In the data rows, 128 means zero.
Some points, one per row:
[151 191 119  45 109 137 151 158 198 111 120  73 155 179 137  99]
[128 144  65 100 132 101 172 186 146 121 114 112 110 151 172 125]
[ 97 103 143 136  58  70  94 145 148 137 127 125 116  58 114 153]
[ 91 114 164 191 155 136 106  77 123 161 144  92  92 118 124 174]
[157 174 126  92 127 144 128 114  92 179 152 186 126  45 149 106]
[113 119 139 125 119 151  95 107  73 157 172 101 132  89 138 198]
[120 153  82  73  92 112 105 128 142 142 130 114  58 143 211 133]
[174 137 131 110  79 124 174 191 144  99  45 134  70 119  86 138]
[117  89 138 152 198 164  58  95 126 198 155  91 150 211 134 100]
[122  99  86 144 186 168 162 167 156 110 118 120  95 111 108 177]
[103 135 135 107 110  58 167 172 153 112 100  98 101 124 112 165]
[ 70 128 132 124 105 145 120 119 136 146 140  89 134 135 167 141]
[153 186 118  77 117 122 100 131 143 143 136 139 186 150  89 119]
[ 86 112 120 137 168 177 113  92 115 151 198 127 137 156 162 121]
[141  97 151 145 101 148  89 118  65 148 165 161 157  92  94 103]
[123 124 147 138 116 116 126 125 116 191 158 137 151 174 135  70]
Then 14 other points, each followed by its number:
[136 159 104 116 118 103 137 121 128 103 125 143 118 112 144 158] 0
[119 158  84 113  77 121 135 137 168 126 128 115 141 177 143 101] 1
[112 130 186 162 144 123 108 126 121 164 177 140 179 148 130  97] 2
[ 88 155 117 104 112 108 150 159 161  73 105 128 125 122 141 161] 3
[145 112 167 153  95 105 103 123 149 134 112 129 123 127 118 186] 4
[186 140  98  82 108 127 164 165 157 112 108  79 119 149 164 130] 5
[146 123 177 183 148 142 134 142 177 119 104 100 133 137 170 137] 6
[105  58 144 135 133 125 145 120  84  86 124 132 124 136 183 139] 7
[ 89 120 136 146 211 167 115  94 118 133 141 118 161 161 111 123] 8
[121 133 103 134 165 186 117 132  82 132 137 174  94 114  91  86] 9
[127 146 100 114 100 120 119  99 144 141 128  97 131 167 151 111] 10
[125 113 149 170 158 155  77 108 106 145 164  77  86 130 161 140] 11
[124  73 130 131 170 179 104  91  94 156 186 108  82 126 146 156] 12
[119 162 105 112 140 124 191 183 132  89  65 112  91  97 132 179] 13
Which of these numbered points is nearest to each point below, looking only along the 7 directions in which the first points spread most? Its number follows each.
[116 136 101 109 129 149 114  70 109 183 157 111  88 131 157 143] > 11
[164 105 128 142 191 172 136 151 164 128  79 122 137 165 147 112] > 6
[132  45 155 148  82 140  97 130 135 174 146 136 121 105  79 150] > 4
[131 108 121 122 161 211 111  88 140 150 138  58 100 112 133 172] > 11
[114  65 211 167 145 114 131 135  98 137 145 167 127 103 113 120] > 7
[108  94 137 128 167 191 121 111 103 108 129 172 144  84 116  95] > 9
[159 164  45 119 130 132 153 124  99  92 109 147 132 123 145 155] > 0
Here are 14 other points, each followed by its number:
[132 126 170 155 138  94 109  58 128 129 139  99 158 162  58 124] 0
[ 58 117 179 158 125 153 122 101 113 172 161 126 146 170 150 113] 1
[158 170  95 121 126 135 141 100  45  91 116  70 109 152 168 122] 2
[168 156 124  97 112  99 152 138 129  98  86 124  99 113 106 144] 3
[ 84  82 183 157 146 139 132 141 159 132 211 106 122  82 105 167] 4
[191 139 111 112 114  98 158 144 117 115  82 124  84 139 186 137] 5
[ 92 151  88 111 115 111  91  84 100 211 153 123 172 157  82  89] 6
[179 147 107 118  94 104 159 150  97  45 117 128 107 125 142 164] 7
[124 110 168 149 137 143 156 164 167  95 113 144 130 142 191 136] 8
[165 161  99 119 120  97 157 143 119 109 121  95 115 129 155 147] 9
[130 149 123 126  65 128 110 132 131 165 144 164 153  86  92  45] 10
[126 134 122  65 131 100 124  86  86 153 167 119 120 109 136 183] 11
[183 143 134 132 141 132 211 179 134 116  94 116 114 132 158 148] 12
[ 65 107 137 150 183 165 112 122 112 118 132 130 177 144  95 117] 13
The same question for these:
[144 129 140 133  91  77 148 161 186  79 115 146 117 144 198 135] > 9
[ 95  91 172 186 150 133 118 110  89 119 132 177 139  91  84 118] > 4
[211 144  58  89 135 107 170 174 147 100 126 162 156 124 115 126] > 12
[150 198 119  98 122 126 144 139 155 125  92 150 168 155 123 109] > 9
[135 121 146 164 162 161 168 170 152  65  70 109 112 133 165 145] > 12
[144 168  79 101  97 129 198 177 137  88  88 103 103  65 129 168] > 7
[134 127 145 140  73 112 146 157 211 106  89 165 128 110  98 132] > 3
